The same turns and mirrors carry the whole set onto itself, and each row onto the other rows of its family. Which rows share a family with each named row? Give them in list order.
These 20 rows form 4 families of 5 rows each.
Pezu: -7  -5  7  -10  7  15  -12  4  -14  10  3  18  0  -6  -9  14  -9  -16  17  -9  -26  23  1  12  -24
bafo: 11  -8  3  9  -1  -1  -2  3  -9  7  -15  -8  11  -14  -10  26  -4  -4  21  -18  -10  11  -7  -5  -21
bikif: -6  -7  -7  -12  25  23  -18  5  -6  8  13  12  0  -9  -9  13  -25  -12  13  -4  -18  22  -2  5  0
zut: 4  -5  -2  -14  24  12  9  -9  -11  -4  -7  13  -5  -26  -6  3  -14  -11  2  -5  -15  23  -5  22  7
nom: -3  -2  12  -6  1  -9  -11  1  -3  16  16  -2  19  -6  6  11  -31  28  5  -4  14  24  4  -13  14
guz: -7  -10  8  5  20  13  12  -6  7  -12  19  17  2  -18  -2  13  -6  -19  13  -20  -4  7  6  13  -23
kor: 5  -5  2  -8  -7  -8  9  -6  -11  -2  2  5  7  -9  8  3  -2  10  -2  -12  30  4  12  19  0
toda: -15  10  13  -7  13  -10  -16  -13  -14  4  13  0  7  -9  6  14  -14  7  15  6  -31  33  -14  -2  -18
foru: -20  8  1  -15  22  -2  -24  -7  -10  4  27  -1  9  -7  10  7  -27  14  10  12  -12  28  -5  -2  3
budu: 3  9  7  4  9  -22  5  -12  -16  5  7  0  10  -16  18  0  -21  23  -11  -2  11  24  1  14  10
veza: 5  -12  -15  -2  16  11  -11  8  0  1  -6  -14  6  -15  -13  22  -13  -7  20  -11  0  2  -6  -6  -5
Difa: -21  1  18  -8  31  -2  11  -14  10  -19  22  10  7  -26  2  11  -13  -6  16  -3  -17  24  -6  5  -11
Danil: -12  11  3  -18  24  -12  -3  -7  -18  -6  9  8  0  -15  11  -2  -19  5  -4  12  -14  28  -2  27  7
pog: -8  0  15  -11  -20  -18  -8  11  -11  3  -3  -5  17  3  2  19  -1  10  19  -5  9  11  9  4  -22
Forov: -7  -11  -1  -13  -6  -3  -12  14  -2  2  5  -9  15  0  -2  17  -11  8  16  -5  28  2  10  -2  -1
Gopof: 1  -7  5  24  12  -12  13  5  4  -9  10  -3  13  -18  6  19  -10  -7  8  -20  12  -3  11  8  -20
Toma: -16  2  21  6  10  -29  11  17  1  -10  13  3  22  -12  10  14  -18  7  5  -3  12  8  19  15  -8
tas: 9  -5  -10  -10  10  2  11  -11  -6  -13  -11  -9  -2  -22  -4  10  4  -5  10  -10  9  3  -8  14  -6
didiz: -3  2  29  -3  -8  -11  -3  -2  -11  20  8  12  20  -4  7  12  -22  23  7  -8  -7  35  3  -5  -3
Pib: -16  3  30  -4  22  -18  17  2  7  -5  17  13  20  -21  7  11  -28  10  7  -2  -8  27  6  4  4

The rest of the family of Toma: guz, Difa, Gopof, Pib
The rest of the family of Forov: bikif, nom, foru, veza
The rest of the family of bafo: Pezu, toda, pog, didiz

The same turns and mirrors carry the whole set onto itself, and each row onto the other rows of its family. Which rows share a family with each named row? Give them in list order.
These 32 rows form 4 families of 8 rows each.
Kopap: -15  3  8  -13  -15  6  7  13  2  2  13  -3  2  -7  5  17  35  -2
nor: -3  18  0  12  22  -7  5  -9  -11  -13  4  5  2  -16  -1  -20  0  -2
Bored: 16  8  -6  -4  -1  -8  -3  -22  -19  -2  0  12  -8  -13  24  -1  21  1
bafi: 12  1  -1  -14  11  -1  -20  -9  -17  -16  -1  4  -4  9  -2  -12  7  12
zur: -1  16  0  -4  -17  1  1  20  12  -19  7  -12  7  4  12  -7  5  21
zazol: 6  22  13  -1  11  1  -9  17  -3  -21  1  -23  16  1  5  15  8  -7
som: -5  -3  -10  -12  3  1  -8  -24  -4  13  -7  -13  -8  -2  -3  -11  24  -5
Fozod: -7  -6  -4  -13  -2  9  -2  -22  -8  7  -2  -1  -14  -3  -1  -7  30  -9
pibim: -5  9  1  3  1  -8  3  -20  -19  2  0  16  -7  -16  26  5  14  -2
biza: -8  11  2  4  -14  2  10  18  12  -12  9  -11  13  13  12  -8  16  15
Biki: 3  11  6  10  21  1  7  -15  -2  -15  9  11  6  -7  5  -20  7  3
Nabod: 5  21  -8  2  -15  1  3  3  9  3  -2  -28  6  -6  26  13  18  -4
Vadu: -2  7  4  -18  -6  2  -3  20  -5  -3  11  -1  -5  -24  19  17  27  -8
Belof: -3  5  13  -17  -5  8  3  21  -6  -1  11  -12  -6  -19  9  9  31  -12
dov: -11  3  8  -13  -8  2  8  17  7  -1  16  -8  -10  -14  19  11  32  -1
mani: -2  6  -1  -12  -8  0  -6  30  3  -17  5  -5  13  5  0  -9  13  18
vatu: 4  6  16  6  5  -4  -30  -13  -11  -10  1  5  3  9  -3  -3  7  1
pasi: 7  17  -21  -2  -5  -2  9  14  2  -3  -12  -19  7  -11  19  13  26  6
Fip: -11  19  16  2  9  1  -7  18  4  -14  14  -19  10  -1  -4  17  6  -3
meno: 8  9  -6  -2  15  -12  -11  -13  -13  -4  1  15  -13  -19  21  1  24  1
nogif: 0  2  2  1  -3  -12  -28  -11  -14  -11  4  8  2  13  5  -11  6  5
mone: -2  2  -12  -6  13  1  5  -22  -12  9  2  -6  -8  -9  -8  -8  29  -12
Mur: -12  16  7  4  16  7  7  -23  1  -10  0  3  8  -6  -3  -16  -1  0
Tinav: -2  19  -19  -13  -1  0  12  12  2  2  -11  -28  3  -7  15  4  28  -2
gar: 3  12  -7  10  -1  -14  0  -25  -12  1  -8  4  -3  -15  24  5  20  -7
Nuzad: 0  27  12  3  14  6  -3  20  1  -16  5  -17  14  -9  8  7  0  -5
rab: -2  3  -15  -16  9  0  8  -18  -19  0  -5  -12  -10  -9  -5  -15  18  -9
pep: -1  24  -15  -7  -13  -3  3  7  0  2  -7  -29  1  -9  13  22  17  1
Fugob: 0  20  18  2  -6  7  -13  10  5  -9  10  -14  15  -5  -2  21  4  -4
Rol: -7  7  1  13  5  5  12  -17  -2  -14  0  5  9  0  -1  -23  -1  6
fupan: -3  12  -2  -3  -12  7  4  29  8  -20  8  0  9  -4  2  -14  15  12
vib: 12  9  -2  -2  2  -4  -21  -13  -21  -11  2  1  4  10  -12  -11  6  3

The rest of the family of Fip: Bored, zur, Biki, dov, mone, pep, vib
The rest of the family of zazol: som, pibim, Belof, pasi, nogif, Mur, fupan
The rest of the family of meno: Kopap, nor, bafi, biza, Nabod, rab, Fugob

The same turns and mirrors carry the whole set onto itself, and each row onto the other rows of its family. Which rows share a family with each named row? Give them in list order.
These 18 rows form 3 families of 6 rows each.
nabu: 5  -1  12  -14  23  -1  -12  -3  11
Mor: -6  3  -8  -4  1  -22  -8  9  -10
Daf: 4  -8  -12  4  -9  -20  12  8  2
roguv: 1  -1  20  5  -2  14  8  2  21
novis: -12  -5  -11  -8  -1  -13  -2  8  -15
goz: -13  -4  -18  0  3  11  6  19  -4
sisu: 11  -7  -4  6  2  -20  3  12  -13
Vom: 4  0  26  -3  12  -6  13  -2  17
salu: 0  -14  15  1  17  19  4  2  15
zab: 2  0  14  8  0  2  13  0  27
zeva: 5  9  23  -8  3  -7  -7  -4  15
zeka: 3  -2  -7  10  -10  -13  20  13  8
Gogan: -13  0  6  -5  13  21  -7  4  12
nivu: 11  -3  -14  2  4  -3  21  22  2
buga: -9  -7  -20  -5  -2  4  17  16  1
vato: -6  -1  -8  -7  10  0  8  20  -19
nase: -3  2  11  -9  9  16  -15  1  11
gid: -2  5  17  -5  9  -13  -15  -7  9

The rest of the family of Mor: goz, zab, zeka, Gogan, gid
The rest of the family of buga: Daf, roguv, novis, zeva, nase

